(in the rows, 128 means zero)
One turn sends every row of this set to another row. A few are shown first. Where does it send the rows asked after them?
nol: [120 107 125 128 127 150 109 121 104 118 131 131]
los: [119 114 111 120 128 151 108 131 107 112 130 126]
muro: [100  94 115 134 108 100 111 147 122 155 115 137]
Nav: [111 111 117 128 117  95 127 135 131 161  95 116]
saze: [125 114 126 127 129 129 117 157 115 117 137 128]
Tigol: [ 82 147 125 127 110  89 102 117 123 116 118 124]
Kez: [131 127 134 137 131 127 132 143 139 120 120 111]
finem: [100 127 147 132 102 110 143 119 149 116  99 125]
soga: [ 80 136 118 129 115  91  99 106 116 118 122 121]
Veso: [126 119 134 139 129 148 124 108 128 121 114 115]
mefov: [ 94  92 114 109 122 106 122 119  93 118 132 133]
rup: [121 117 115 137 131 152 119 109 128 116 119 109]
sep: [ 96  93 125 123  79 138 123 127 131 131 102 124]
Zit: [ 82 137  98 132 125 111 137 106 144 120 107 135]
mav: [104 124 131 102 113  93 138 153 118 116 115 130]
zumi: [122 124 118 126 123 136 116 160 126 110 132 124]
beba: [106  91 107 108 104 112 137 139 121 139 108 100]
Lavop: [124 127 122 143 127 137 127 138 148 114 121 108]
nube: [ 81 137  97 128 122 101 134 134 143 116 117 143]
luret: [108 116 125 122 107 119 118 111 123 158  81 127]
vup: [ 77 129  93 121 124 121 125 100 123 117 112 146]
sasup: [ 80 140 124 135 111  92 100 107 125 117 119 122]
losot: [ 98 100 123 129  98 124 102 123 113 153 101 148]
Ven: [ 95  76 110 127  93 122 125 134 126 135 120 114]
goz: [107 108 122 103  90 128 136 133 126 135  89 110]
vodup: [ 77 129  93 117 120 111 123 129 122 114 122 155]
zino: [ 89  95 131 139 110 123 127  86 124 119 117 128]
ligu: [ 82 142 119 122 114  89 100 115 114 117 121 123]

Ven moves to sep
mav moves to mefov
Now these:
Veso moves to Kez
Lavop moves to zumi
Nav moves to muro
Tigol moves to ligu
vup moves to Zit

One turn sends every row of this set to another row. A few are shown first. Where does it send the rows asked after them?
binek: [187  97 157 125 139 118 147 182 114 135  96 126 126 103 144 119 147 136
 166 131 121]
Kado: [143 116 152 111 128 142 104 162  95 154 125 129 119  91 148 121 136  97
 152 123 136]
big: [153 110 120 137 153 149 136 145 140 138 109 105 135 144 134 135 135 121
 164 126 153]
Gan: [136 100 144 123 152 128 152 152 106 137  86 109 159 132 154 108 121 113
 152 100 154]
sev: [121 141 114 100 124 125 116 170 114 137 108 136 125 119 120 143 134 113
 137 129 152]
dotat: [145 113  97 112 147 128 144 165 110 178  92 129 128  90 134 106 138 105
 150 129 133]
Sobev: [140 112 114 112 151 134 132 169  97 132 114 122 138 121 138 120 135  68
 149 122 140]
dopa: [149 117 151 111 125 115 145 166 114 109 107 131 127 151 136 148 141 112
 155 128 147]
rifi: [142 107 163 119 132 133 135 162 110 134  73 126 123 102 140 152 138 158
 152 121 151]
fis: [150 112  96 113 139 134 121 169  99 145 146 129 154 143 159 116 137 127
 157 126 155]
vizu: [141 113 125  91 140 158 113 152  99 115 116 122 110 126 147 117 144 155
 162 106 141]
tutol: [152  91 119 114 151 112 136 148 107 146 101 144 118 113 174 126 165 114
 156 109 132]
zuk: [134  94 115  98 135 116 151 149 115 115  99 118 150 117 141 158 123 126
 164 134 164]
pena: [157  88 128  97 125 127 137 191  95 132  95 123 119 104 152 110 108 146
 130 114 126]
sez: [133 110 117 133 126 143 123 151 114 125 116 135 132 111 123 163 128 147
 159 146 147]
Suza: [144  98 105 129 137 148 145 162 117 133  88 137 128 133 147  91 122 129
 138 126 112]
Pago: [161 138 158 111 124 137 128 191 124 147  89 119 124 127 145 135 139 147
 149 139 148]
bimim: [151 109 134 117 139 111 126 142  90 148  96 163 122 116 170 131 147 130
 148 104 142]
Durav: [138 125 116 137 142 166 153 150 123 143 108 125 166 117 132 114 147 126
 164 122 159]
Keni: [152 129 153 106 124 126 144 159 130 148  92 124 157 128 169 104 147 111
 161 142 147]
fosen: [156 100 153 101 133 149 141 174  96 132 119 105 136  87 132 133 130 137
 166 107 173]
zugaf: [129 105 102 123 129 135 150 157  89 122 102 136 157 102 125 116 140  97
 154 148 149]
zuv: [141 116 157 108 138 126 139 167 108 173  94 115 127 109 147  89 127 141
 139 117 133]
Dasi: [140 130 136 115 111 164 121 182  87 134 112 120 133  95 124 108 124 144
 161 136 133]
dom: [144 118 119 113 134 144 128 168 112 156  95 138 146  61 127 109 134 126
 158 126 162]
lage: [154 109 101 132 117 147 141 196  81 139 119 131 122 104 136 131 129 136
 148 144 128]
dadeg: [161 120 114  89 126 138 131 187 101 135 130 100 145  99 135 152 125 132
 158 127 152]
binil: [146 110 107 107 137 126 137 159  93 130 126 127 156 147 156 102 138 146
 139 120 169]
vud: [162 110 113 105 116 116 124 175 111 144 107 143 114  99 153 103 164 143
 159 155 147]
Rivad: [156 116 116  96 115 117 124 155 102 120  95 155 121 107 147  93 149 127
 168 150 152]
papit: [123  90  90 114 154 140 133 167 126 110 102 123 140 100 132 114 141 138
 172 127 142]
beri: [168  93 157 134 136 144 171 154 102 139  94 137 143 107 149 124 144 121
 179 119 148]
rilo: [153 108 131  86 143 145 109 164 124 129 114 111 114 135 159 124 139 149
 179 112 152]
lamol: [146  92 118 117 159 122 145 168 136 122  66 110 126 121 155 121 128 128
 153 109 148]
liso: [141  82 123 126 133 132 158 178  92 147 115 123 129 122 149 147 133 169
 159 127 154]
Bevol: [147 112 143 113 137 137 144 168  95 134 116 122 143 106 141  79 139 109
 157 126 104]

big moves to binek
vizu moves to Rivad
Keni moves to liso
Now these:
fosen moves to dom
vud moves to fis
zuk moves to zuv
Pago moves to lage
rifi moves to Dasi
Suza moves to dopa

One turn sends every row of this set to another row. A few are shown first. Where does it send the rows asked after them?
gugi: [108 103 142 128 146 119 124 144 132 155 112 111 126 119 153 125]
Melem: [124 165 144 138 114 159 156 141 120 124 126 108 117 128 148 118]
Fedim: [101 100 140 122 138 115 128 141 129 149 113 107 125 118 150 130]
dugu: [102 138 106 149 152 108 148 129 138 137 145 130 121 136 123 132]
merak: [130 149 135 127 137 134 129 136 116 116 120 109 132 136 117 179]
piru: [100 138 105 150 155 111 148 130 138 138 143 130 119 136 123 131]
zenu: [125 133 125 134 170 159 153 118 147 103 141 126 135 141 137 138]
Rir: [141 152 117 140 106 129 101 145 125 128 123 131 124 118 145 121]
zet: [124 150 135 130 148 143 128 142 121 117 110 108 128 137 117 176]
vuzem: [131 168 145 141 114 156 155 140 118 127 130 110 119 129 150 118]
Netan: [124 151 110 136 116 143 102 150 130 125 106 127 111 117 144 122]
mezi: [135 154 116 142 118 140  99 149 130 132 113 131 118 119 147 119]
Kadi: [113  99 139 121 138 117 123 139 124 149 105 114 119 118 147 139]
vute: [119 130 122 127 161 155 155 114 143  98 142 123 134 140 134 142]
Subi: [129 166 145 138 111 155 156 139 117 124 132 109 119 127 148 118]
topop: [104 138 106 151 154 107 147 130 139 139 147 132 121 136 125 130]
noke: [117 101 144 126 135 106 126 139 126 153 125 111 133 120 153 128]
mupi: [126 165 143 137 111 156 157 139 117 123 129 106 118 128 148 117]
lifi: [131 148 111 131 100 128 106 142 121 122 120 127 119 116 142 126]
sota: [118 101 143 127 146 120 120 142 127 155 106 116 121 117 151 137]
Zisi: [117 104 146 132 145 113 123 143 131 157 120 114 132 118 154 125]
Bem: [145 139 132 120 131 164 148 122 150 111 152 136 131 130 154 128]
Div: [125 130 123 127 154 147 157 112 140  97 150 125 139 141 134 144]
Dugi: [133 140 128 118 138 174 148 126 154 108 139 133 123 128 153 128]
Nuna: [101 140 106 151 157 113 146 131 141 138 142 130 118 136 124 129]
vudiv: [135 133 127 135 158 145 154 113 140 103 154 128 142 142 138 141]
Rop: [133 135 129 137 167 153 151 117 145 107 150 130 140 142 139 136]
Sop: [127 168 144 140 117 159 155 142 120 126 128 109 118 128 149 115]
Bovit: [118  97 139 121 132 111 125 136 122 147 111 114 124 118 148 142]
Pup: [141 151 139 133 141 130 126 138 115 122 127 112 139 138 120 175]
Saru: [104 139 108 152 156 111 145 131 140 141 146 132 120 137 126 129]
lavip: [139 139 128 114 125 163 152 120 148 105 150 134 127 127 152 132]
pefi: [120 147 108 128 105 136 106 143 125 120 111 124 112 117 140 126]
vogu: [126 102 144 130 143 114 119 141 126 158 112 117 127 118 152 136]
dafi: [143 155 143 141 151 137 121 144 121 126 120 114 138 138 123 171]
ponil: [109  98 140 121 131 108 129 136 125 148 121 109 128 118 149 131]
bib: [130 137 127 110 129 171 151 122 152 104 142 131 122 127 148 131]
Dipum: [126  99 142 127 135 109 121 137 122 154 116 117 127 118 150 139]
Megok: [140 142 133 123 139 171 146 127 154 112 143 135 128 128 156 126]
parez: [131 154 138 138 156 146 122 146 123 124 111 112 131 137 121 172]

vogu moves to Kadi
pefi moves to Rir
parez moves to merak
Now these:
vute moves to vudiv
Bem moves to Dugi
noke moves to gugi

One turn sends every row of this set to another row. A few are shown first. Where does it send the rows asked after them?
masek: [123 108 153 136 138 125 120 108 104 137 152 139 128 126 151 132 112 138
 122 132]
Tolu: [116 124 137 149 133 131 126  96 132 137 118 122 116 142 141 163 144 123
 112 124]
Gakov: [124 123 140 157 119 115 109  99 109 137 126 115 122 119 137 134 128 140
 116 109]
tute: [119 148 126 138 106 151 140 117 141 151 133 111 137 115 151 111 137 111
 129 155]
mivi: [132 100 129 124 143 140 132 149 115 142 156 127 124 141 134 111 121 124
 159 123]
ket: [125 126 137 143 121 141 103 146 134 127 124  89 168 125 134 125 110 133
 111 133]
Tage: [143 154 152 134 125 123 141  95 149 121 132 136 140 145 129 103 143 122
 125 122]
pilet: [129 140 119 109 125 130 100 138 151 129 151 136 130 131 101  93 127 125
 131 122]
Nufus: [112 129 141 124 137 126  97 137 126 175 107 112 122 126 120 131 136 133
 140 125]
Tego: [125 140 143 123 133 141 137 104 129 124 131 156 144 137 132 151 162 123
 112 136]
pumi: [130 120 115 152 118 115 133 116 105 145 131 126 143 138 119 102 146 147
 136 114]
kabof: [150 140 113 130 124 125 108 126 105 118 125 109 130 146 112 129 136 143
 141  96]
Ligut: [130 144 137 129 117 134 162 125 123 142 134 102 128 107 127 111 135 100
 116 135]
miv: [121 120 136 124 143 112  92 128 130 165 122 135 150 118 122 129 123 140
 143 125]
zus: [130 119 150 107 147 158 127 138 124 126 156 150 128 128 148 134 123 124
 147 139]
safot: [127 119 122 120 169 120 126 139 110 110 119 118 125 154 139 140 148 124
 117 126]
vulo: [140 159 156 140 125 124 143  99 139 129 132 116 138 140 127  99 147 119
 123 121]
Togiv: [123 118 117 120 169 119 126 146 116 118 116 123 129 135 153 147 151 126
 119 136]
vifod: [126 136 122 130 154 119 120 143 120 126 111 125 129 107 169 144 149 121
 122 119]
lor: [110 159 123 135 127 141 133 144 168 141 112 116 116 148 125 129 127 123
 136 149]
zafat: [113 132 136 124 142 121 104 133 127 176 104 120 124 122 120 133 136 127
 144 125]
zoned: [140 130 102 106 123 155 133 155 146  99 126 126 138 140 127 138 136 130
 129 132]
pakul: [127 124 138 128 133 118  87 120 133 152 125 146 160 128 127 132 116 141
 146 126]
Kanod: [155 141 132 135  97 135 137 115 115 123 119 113 142 158 131 117 152 129
 133 136]
molol: [108 135 142 125 143 146 118 115 153 129 166 112 115 123 119 104 125 113
 143 129]
Luvu: [110 146 136 138 143 108 118 143 146 132 131 119 130 148 121 131 121  98
 102 154]
mafek: [134 131 111 111 127 143 102 142 146 125 150 138 138 140 105  92 128 136
 131 128]
reses: [126 131 131 143 128 143 109 144 129 125 115  90 171 121 136 124 112 138
 113 134]
Gako: [130 161 124 124 141 131 107 106 153 115 131 149 127 151 131 148 140 127
 136 117]
dok: [121  93 140 138 145 140 137 114 117 148 142 120 129 153 144 148 128 127
 128 129]
lar: [139 117 128 122 138 139 126 146 120 144 165 129 120 140 128 107 122 117
 160 114]
bivob: [151 153 139 144  94 135 143 113 124 126 117 113 143 150 141 126 149 126
 133 143]
Rapu: [145 150 136 130 115 133 107 154 127 119 139  98 143 102 133 116 135 114
 112 110]
lag: [134 142 135 143 112 136 107 153 124 118 126  86 150 112 134 123 128 117
 110 112]
gapob: [125 133 126 132 153 115 123 147 131 121 116 128 127 109 172 147 141 120
 120 117]
misub: [147 127 107 106 129 149 134 155 145 101 135 140 141 141 117 132 131 126
 123 132]
nubi: [135 131 139 105 141 168 133 139 127 120 152 143 126 133 149 138 123 130
 154 136]
tul: [138 121 120 126 103 148 136 146 121 109 146 106 126 121 138 150 119 118
 149 143]
Mago: [135 162 124 121 135 132 107 103 148 121 133 135 121 154 127 145 147 121
 144 108]
Zos: [149 152 114 127 119 125 111 118 113 111 124 113 124 141 125 131 134 143
 148  96]
Lumu: [107 143 140 138 142 112 121 146 150 124 132 115 127 149 125 132 114 107
  99 154]
foz: [100 129 114 119 131 144 123 131 146 153 152 121 143 109 128 112 121 115
 124 158]
Luzok: [100 160 136 143 129 131 124 138 166 134 116 117 118 145 125 133 120 114
 120 148]
pov: [119 120 108 115 130 138 148 151 121 131 143 107 142 104 129 129 122 111
 114 147]

vifod moves to Lumu
mafek moves to Zos
Now these:
nubi moves to Tage
pakul moves to Rapu
Gakov moves to pov
Luvu moves to Nufus
zus moves to vulo
molol moves to pumi
Gako moves to pilet
miv moves to lag
Ligut moves to dok

One turn sends every row of this set to another row. A few are shown first. Where does it send the rows asked after them?
lunal: [107 152 136  98 138 140 144 100 124 125 117 146 144 151 141 140 107 163
 114 151 139]
leno: [121 132 134  95 113 139 113 106  94 125 126 129 145 130 145 149 113 141
 154 186 101]
sul: [114 143 157 108 161 122 131 165 110 123 128 126 148 144 121 173 155 122
 131 152 115]
lafiv: [122 117 138 106 141 114 135 148 122 106 145 115 148 128 123 168 142 144
 152 151 107]
nad: [123 122 133 155 155 125 124 129  96 132 117 154 133 131 131 150 119 122
 108 138 130]
Tem: [141 111 158 102 140 119 119 153 128 116 132 155 140 116 118 179 145 125
 132 154 124]
Git: [125 156 147 124 103 118 136 106 110 112 112 130 140 133 153 122 103 126
 110 161 117]
difud: [128 125 157  88 114 129 100 115  99 132 111 156 126 123 141 156 133 126
 120 195 113]
fasi: [128 118 135 108 141 117 135 146 122 115 144 117 154 130 128 168 143 146
 159 149 105]
fet: [133 127 145  90 125  96 149 105 121 118 126 152 129 131 132 153 120 165
 140 142 130]
gular: [155 135 152 128 120 123 127 112 106 122 109 140 128 133 138 137 119 124
  77 148 121]
zuz: [141 123 151 101 139 118 121 148 138 108 141 122 159 117 120 170 148 136
 136 159 109]
panol: [115 152 135 116 150 151 125 107 106 142 117 138 152 159 134 142 109 152
 100 139 125]
tuvu: [ 85 139 148 109 125 125 121 107 110 134 113 152 137 146 151 129 117 150
  99 162 136]
mude: [121 117 164 111 149 116 117 160 102 120 137 143 149 136 117 179 151 120
 127 146 123]
noz: [106 147 141 115 134 143 112 127  83 138 108 129 137 142 150 146 134 117
 125 196 105]
mov: [114 130 132 113 155 125 147 160 117 114 125 126 130 134 124 170 139 129
 153 149 111]
daroz: [148 137 149 132 147 111 124 131 128 133 105 145 129 117 137 145 145 125
  82 160 123]
vis: [150 124 161 107 125  85 127 111 118 134 129 134 147 130 145 144 155 157
 104 154 122]
pelu: [135 136 152  80 109 134 102 107 108 130 120 138 147 125 143 153 127 138
 135 194 103]
kur: [110 135 138 105 155 122 144 160 120 108 128 121 132 134 119 171 140 131
 147 152 110]
Suve: [122 136 148 100 114 112 149  94 120 111 127 141 144 144 151 135 118 162
 114 157 142]
keb: [133 143 151 103 116 132 100 101 105 144 113 141 144 140 133 136 103 145
  96 140 102]
netag: [140 143 147 118 101 123 117 101 101 123 114 134 138 133 139 130  95 132
 108 144 103]
Tebi: [120 155 137 136 159 134 131 120  98 141 129 133 174 152 136 149 120 140
 132 136 124]
tuz: [137 116 160 104 142 120 116 156 129 109 134 147 144 115 113 178 143 122
 127 155 121]
ludo: [129 172 138  95 149 130 150 115 133 127 114 143 151 138 129 154 111 151
 143 146 125]
satu: [147 126 149  97 139 121 123 147 144 116 137 129 159 116 124 171 148 138
 142 160 109]
moda: [134 133 140 133 139 141 116 112  91 138 115 141 136 149 131 142 109 133
  85 133 119]
dos: [120 143 153 113 161 125 135 167 113 129 122 130 145 142 127 172 158 118
 132 154 115]
mozov: [112 124 154 107 124 129 102 123  76 139 113 146 130 138 147 152 140 120
 117 191 114]
mozu: [105 143 149  97 129 135 104 106 115 147 108 156 136 142 136 136 111 152
  91 151 120]
sim: [108 144 127 109 127 149 122 120  92 125 111 129 131 133 145 148 113 126
 145 190 102]
vomes: [125 115 164 114 149 114 119 159 103 129 135 145 150 137 126 177 159 121
 130 149 124]
Zogo: [ 97 152 150 121 113 117 136 107 111 121 116 134 147 144 162 121 118 139
 106 169 132]
Pekis: [150 138 158 113 107 106 140 100 117 113 122 133 142 137 152 131 129 142
  91 160 131]

fet moves to ludo
sim moves to noz
Now these:
netag moves to Git
zuz moves to lafiv
satu moves to fasi
gular moves to Pekis

